Here is a table of points, one per row:
tensor([ 1.44,  0.97,  0.47,  1.53,  0.07,  0.65,  0.08,  0.52,  0.09,
        -0.50, -0.28,  0.47,  0.96,  1.72,  0.12, -0.32,  0.44,  0.34,
         0.88,  2.60,  0.13,  0.28,  0.29,  0.20])
tensor([-0.43,  0.54,  0.38,  0.26,  1.49,  1.39,  0.61,  0.41,  0.16,
        -0.02,  0.45,  0.17,  0.35,  0.21,  2.97,  1.46, -0.21,  0.01,
         0.22,  0.71,  0.88,  0.81,  0.73,  1.31])
tensor([ 0.07,  0.92, -0.17,  0.68,  0.57,  0.69,  0.28,  0.22, -0.44,
         0.38,  0.03, -0.46, -0.33,  0.87,  0.46,  1.57,  0.74,  1.08,
         0.51,  0.52,  1.54,  0.03,  0.53,  0.13])
tensor([ 1.14, -0.37,  1.76,  0.95, -0.90,  0.91, -0.11,  0.46,  2.27,
         1.34,  0.12,  1.42,  0.74,  1.10,  1.38,  0.47,  0.26,  0.48,
         0.55,  0.65, -0.22,  0.74,  1.14,  0.21])
tensor([ 1.40,  1.01,  2.07, -0.20,  2.21,  0.49,  1.17,  0.71,  1.51,
         0.51,  0.71,  0.68, -0.48,  0.17,  0.39,  1.37,  0.61, -0.47,
         0.23,  1.13, -0.07,  0.89,  0.41,  1.49])
tensor([ 1.38, -0.06,  0.32,  0.39,  0.35, -0.23, -0.04,  1.82,  2.87,
         0.12,  0.38,  0.70,  0.69,  0.59,  1.06,  2.50,  0.25,  0.17,
         0.46,  1.05,  2.11,  0.42, -0.26, -0.48])
tensor([ 0.42, -0.62,  0.02,  0.86,  0.48,  0.03,  0.31,  0.69,  0.07,
         0.45,  2.18,  0.26,  1.31,  1.55,  0.84,  0.47,  0.27,  1.08,
         1.63,  0.47,  0.93,  2.13,  0.87,  3.15])
tensor([ 0.94,  0.35,  1.50,  0.20,  1.70,  0.50,  0.11,  1.70, -0.02,
         1.19,  0.72,  0.93,  0.57, -0.11, -0.18,  0.44,  0.93,  0.29,
         0.48,  0.79,  1.26, -0.31,  0.48,  1.54])
tensor([-0.34,  0.39,  0.61,  2.08,  1.68,  0.33,  2.35,  0.42,  0.94,
         0.94,  0.19, -0.12,  0.95, -0.08, -0.42,  0.16, -0.18,  1.64,
         0.07,  1.32,  1.35,  0.07,  0.43,  0.30])
tensor([ 1.33,  0.51,  0.66, -0.12,  1.04,  1.40,  1.02,  0.01,  1.27,
         0.78,  0.75,  0.73,  0.36,  1.30,  0.05,  0.37,  1.39,  1.16,
         2.01,  0.94,  0.42,  0.80,  0.00,  1.41])
tensor([-0.15,  0.65,  0.44,  0.29,  0.15,  0.02,  1.27,  1.59, -0.09,
         0.89,  1.09,  1.25,  0.66,  0.34,  1.17, -0.33,  2.56, -0.35,
         0.71,  0.41,  1.73,  1.24,  1.26,  0.43])
tensor([ 0.10,  0.74, -0.50,  0.66, -0.07,  0.93,  1.97,  1.28,  0.80,
        -0.49, -0.11,  0.02,  0.38,  0.85,  0.28,  0.51,  0.47, -0.03,
         0.10, -0.13, -0.49,  0.48,  1.12,  0.57])
tensor([ 0.41,  2.38,  0.02, -0.20,  0.14,  0.81,  0.12,  1.93,  0.60,
         0.50,  1.41,  1.32,  2.11,  1.40,  0.37,  2.95,  0.80,  1.59,
        -0.28,  1.71,  1.20,  0.39,  0.81,  0.62])
tensor([ 0.01,  1.88,  1.23,  0.65,  0.76,  1.29,  1.41,  0.36,  1.24,
         0.00,  0.92, -0.24,  0.52,  0.64,  0.61,  0.38,  2.43,  1.19,
        -0.30, -0.17, -0.46,  0.33, -0.12,  0.42])
tensor([ 0.05,  0.56,  1.33,  0.62,  0.45,  0.12,  0.27,  1.23,  0.14,
         0.70,  1.34,  0.47,  0.03, -0.18,  1.37,  0.17,  1.58, -0.26,
         0.47,  0.99,  1.57,  1.27,  1.64, -0.28])
tensor([ 1.21,  0.02,  1.06, -0.50,  1.32,  0.59,  1.05,  0.59, -0.03,
         1.29,  0.44,  0.75,  1.18,  1.26,  1.12,  0.36, -0.20,  1.17,
        -0.33,  0.02,  0.62, -0.13,  2.39,  0.65])
tensor([ 0.63,  2.55,  0.35,  0.67,  0.41,  0.96, -0.29, -0.54,  0.67,
         0.04,  1.25,  1.30, -0.22,  0.08, -0.26, -0.10, -0.22,  0.33,
         0.57, -0.30,  1.15,  0.29,  1.17,  0.62])
tensor([ 0.89,  0.53,  0.83,  1.69,  0.08,  0.36,  0.92,  0.38,  1.17,
         0.23,  0.88, -0.24,  0.33,  0.32,  0.50,  0.84,  1.96,  0.61,
        -0.08,  0.28,  1.91,  1.37,  3.82,  0.73])
tensor([ 1.61, -0.19,  0.08,  0.44,  0.45,  0.18,  1.48, -0.08,  0.04,
        -0.22,  0.99,  0.09,  1.06,  0.12,  0.99, -0.19,  0.60,  1.22,
        -0.23, -0.57,  1.01,  0.35, -0.06,  0.04])
tensor([ 0.36,  1.00,  0.05,  0.04,  0.25,  0.83,  0.54,  1.25,  1.18,
         1.16,  0.84,  1.33,  3.07, -0.94, -0.16,  0.76,  0.20,  0.32,
         1.64, -0.16, -0.21,  1.51,  0.34,  0.70])
tensor([ 0.18,  0.25, -0.36,  0.00,  0.80,  0.79,  0.19,  0.60, -0.06,
         2.58,  0.69,  0.23, -0.02,  0.48,  1.75, -0.01, -0.28,  1.22,
        -0.46,  1.01, -0.16,  1.20,  0.87, -0.17])
tensor([ 1.04,  0.15,  0.78,  0.12,  1.12,  0.28,  0.34,  2.98, -0.04,
         0.47,  0.79, -0.56,  0.56,  0.35,  0.51,  0.04,  0.54,  0.77,
         1.43,  0.51, -0.48,  0.19,  0.54,  0.31])
tensor([ 0.24, -0.11,  0.51,  0.81,  0.50, -0.10,  1.55, -0.05, -0.77,
         0.28,  0.15,  1.64,  0.13,  0.39,  0.10,  2.60,  0.69,  0.94,
         1.16,  0.99, -0.45,  1.38,  1.18, -0.46])
tensor([ 0.16, -0.04,  1.82,  0.05, -0.26,  0.10,  0.22,  0.15,  0.35,
         0.15,  0.64,  0.88,  0.17, -0.15,  0.42,  0.39, -0.25,  0.47,
         0.62, -0.13,  1.41,  0.14, -0.19,  0.98])
tensor([ 1.28, -0.86,  0.19,  0.80,  0.30,  3.81,  0.41,  0.63,  0.20,
         0.39,  0.74,  1.19,  0.81,  0.35, -0.31,  0.76,  0.62,  0.34,
         0.68,  1.31,  0.37,  0.00,  0.37,  0.85])
tensor([0.44, 0.03, 0.86, 2.42, 2.49, 0.63, 0.07, 0.58, 0.69, 1.34, 3.75,
        0.40, 0.79, 2.19, 0.20, 0.64, 0.05, 0.27, 1.06, 0.85, 0.33, 1.53,
        0.33, 0.37])
tensor([-0.79,  0.87,  0.25,  0.50,  0.78,  0.01, -1.12, -0.08,  0.58,
         0.49,  0.23,  0.09,  0.33,  0.34,  0.57,  0.69,  0.98,  0.61,
         0.53,  0.57, -0.39,  0.31,  0.81,  1.16])
tensor([ 0.35,  0.65,  3.04, -0.23,  0.31,  1.91,  0.32,  0.46,  0.17,
         0.35,  0.43, -0.25,  0.81,  1.50, -0.02,  0.81,  0.41,  0.52,
        -0.01, -0.08,  0.65,  3.62, -0.32,  0.28])
tensor([ 0.46,  0.27,  0.47,  0.20,  2.96,  0.47,  0.31, -0.40,  1.98,
        -0.04, -0.57,  1.93,  1.61,  0.83,  0.39, -0.17,  1.24,  0.90,
         0.45,  0.66,  0.95,  1.43,  0.76,  0.19])
tensor([ 0.46,  1.00,  0.15,  1.35,  0.16,  0.20,  0.19,  3.00,  0.67,
         0.41,  0.58,  3.00, -0.45,  0.64,  0.80,  0.94,  0.58,  3.82,
        -0.21,  0.25,  0.89,  1.49, -0.04,  0.93])
tensor([ 1.20,  0.72,  0.15,  2.12,  0.84,  0.68,  0.88,  0.20, -0.01,
         2.16, -0.40, -0.29,  0.97, -0.37,  1.17,  1.21,  1.44,  0.98,
         0.96,  0.61,  1.41,  0.49, -0.10,  0.59])
tensor([ 0.49,  1.94,  0.98,  1.08,  0.74,  1.24,  1.58,  0.53,  0.04,
         0.72,  0.50,  1.36,  0.69,  0.59,  1.90,  0.37,  0.35,  1.34,
         2.09,  0.66,  0.63, -0.43,  1.16,  0.52])
tensor([ 0.84,  0.46,  0.14, -0.45,  0.84,  1.82,  0.96,  1.02,  1.52,
         0.46,  0.07, -0.31, -0.42,  1.53,  0.16, -0.23,  0.04,  1.54,
         2.56,  1.37,  0.83,  1.14,  0.39,  0.85])
tensor([-0.17,  0.65, -0.10, -0.06, -0.15, -0.10,  1.07,  0.32,  1.01,
         2.72,  1.25,  0.70, -0.24,  1.71, -0.24,  0.63,  0.81,  0.02,
        -0.12,  0.44,  0.91, -0.41,  0.17,  0.44])
tensor([ 1.86,  1.44,  0.65,  0.78, -0.16, -0.06,  1.19, -0.16,  0.32,
         0.10,  0.26,  0.67,  1.36,  0.88,  0.41, -0.22,  0.31,  0.57,
         0.10,  3.52,  0.21,  1.15, -0.10,  2.38])
tensor([ 1.41,  0.98,  0.43,  2.56,  1.40,  0.39,  0.12,  1.43,  0.56,
         1.51,  0.53,  1.39,  1.14,  2.50,  0.18,  0.44,  0.10, -0.67,
         0.65, -0.13,  0.70,  1.81,  0.57,  2.09])
There is one direction along which these points spread out most. How many in every 100 of the points above lie lower along it than each point below? Answers are rounded to whole numbers. More than half of the points above lie lower than the first one.
tensor([ 0.42, -0.62,  0.02,  0.86,  0.48,  0.03,  0.31,  0.69,  0.07,
         0.45,  2.18,  0.26,  1.31,  1.55,  0.84,  0.47,  0.27,  1.08,
         1.63,  0.47,  0.93,  2.13,  0.87,  3.15]) 92
tensor([-0.43,  0.54,  0.38,  0.26,  1.49,  1.39,  0.61,  0.41,  0.16,
        -0.02,  0.45,  0.17,  0.35,  0.21,  2.97,  1.46, -0.21,  0.01,
         0.22,  0.71,  0.88,  0.81,  0.73,  1.31]) 28
tensor([ 0.01,  1.88,  1.23,  0.65,  0.76,  1.29,  1.41,  0.36,  1.24,
         0.00,  0.92, -0.24,  0.52,  0.64,  0.61,  0.38,  2.43,  1.19,
        -0.30, -0.17, -0.46,  0.33, -0.12,  0.42]) 19
tensor([ 0.84,  0.46,  0.14, -0.45,  0.84,  1.82,  0.96,  1.02,  1.52,
         0.46,  0.07, -0.31, -0.42,  1.53,  0.16, -0.23,  0.04,  1.54,
         2.56,  1.37,  0.83,  1.14,  0.39,  0.85]) 81
tensor([ 1.21,  0.02,  1.06, -0.50,  1.32,  0.59,  1.05,  0.59, -0.03,
         1.29,  0.44,  0.75,  1.18,  1.26,  1.12,  0.36, -0.20,  1.17,
        -0.33,  0.02,  0.62, -0.13,  2.39,  0.65]) 33
tensor([ 1.33,  0.51,  0.66, -0.12,  1.04,  1.40,  1.02,  0.01,  1.27,
         0.78,  0.75,  0.73,  0.36,  1.30,  0.05,  0.37,  1.39,  1.16,
         2.01,  0.94,  0.42,  0.80,  0.00,  1.41]) 86
tensor([-0.34,  0.39,  0.61,  2.08,  1.68,  0.33,  2.35,  0.42,  0.94,
         0.94,  0.19, -0.12,  0.95, -0.08, -0.42,  0.16, -0.18,  1.64,
         0.07,  1.32,  1.35,  0.07,  0.43,  0.30]) 44
tensor([ 0.16, -0.04,  1.82,  0.05, -0.26,  0.10,  0.22,  0.15,  0.35,
         0.15,  0.64,  0.88,  0.17, -0.15,  0.42,  0.39, -0.25,  0.47,
         0.62, -0.13,  1.41,  0.14, -0.19,  0.98]) 47
tensor([ 0.46,  1.00,  0.15,  1.35,  0.16,  0.20,  0.19,  3.00,  0.67,
         0.41,  0.58,  3.00, -0.45,  0.64,  0.80,  0.94,  0.58,  3.82,
        -0.21,  0.25,  0.89,  1.49, -0.04,  0.93]) 39
tensor([ 0.36,  1.00,  0.05,  0.04,  0.25,  0.83,  0.54,  1.25,  1.18,
         1.16,  0.84,  1.33,  3.07, -0.94, -0.16,  0.76,  0.20,  0.32,
         1.64, -0.16, -0.21,  1.51,  0.34,  0.70]) 69
tensor([ 1.14, -0.37,  1.76,  0.95, -0.90,  0.91, -0.11,  0.46,  2.27,
         1.34,  0.12,  1.42,  0.74,  1.10,  1.38,  0.47,  0.26,  0.48,
         0.55,  0.65, -0.22,  0.74,  1.14,  0.21]) 64
tensor([0.44, 0.03, 0.86, 2.42, 2.49, 0.63, 0.07, 0.58, 0.69, 1.34, 3.75,
        0.40, 0.79, 2.19, 0.20, 0.64, 0.05, 0.27, 1.06, 0.85, 0.33, 1.53,
        0.33, 0.37]) 97
tensor([ 1.20,  0.72,  0.15,  2.12,  0.84,  0.68,  0.88,  0.20, -0.01,
         2.16, -0.40, -0.29,  0.97, -0.37,  1.17,  1.21,  1.44,  0.98,
         0.96,  0.61,  1.41,  0.49, -0.10,  0.59]) 22
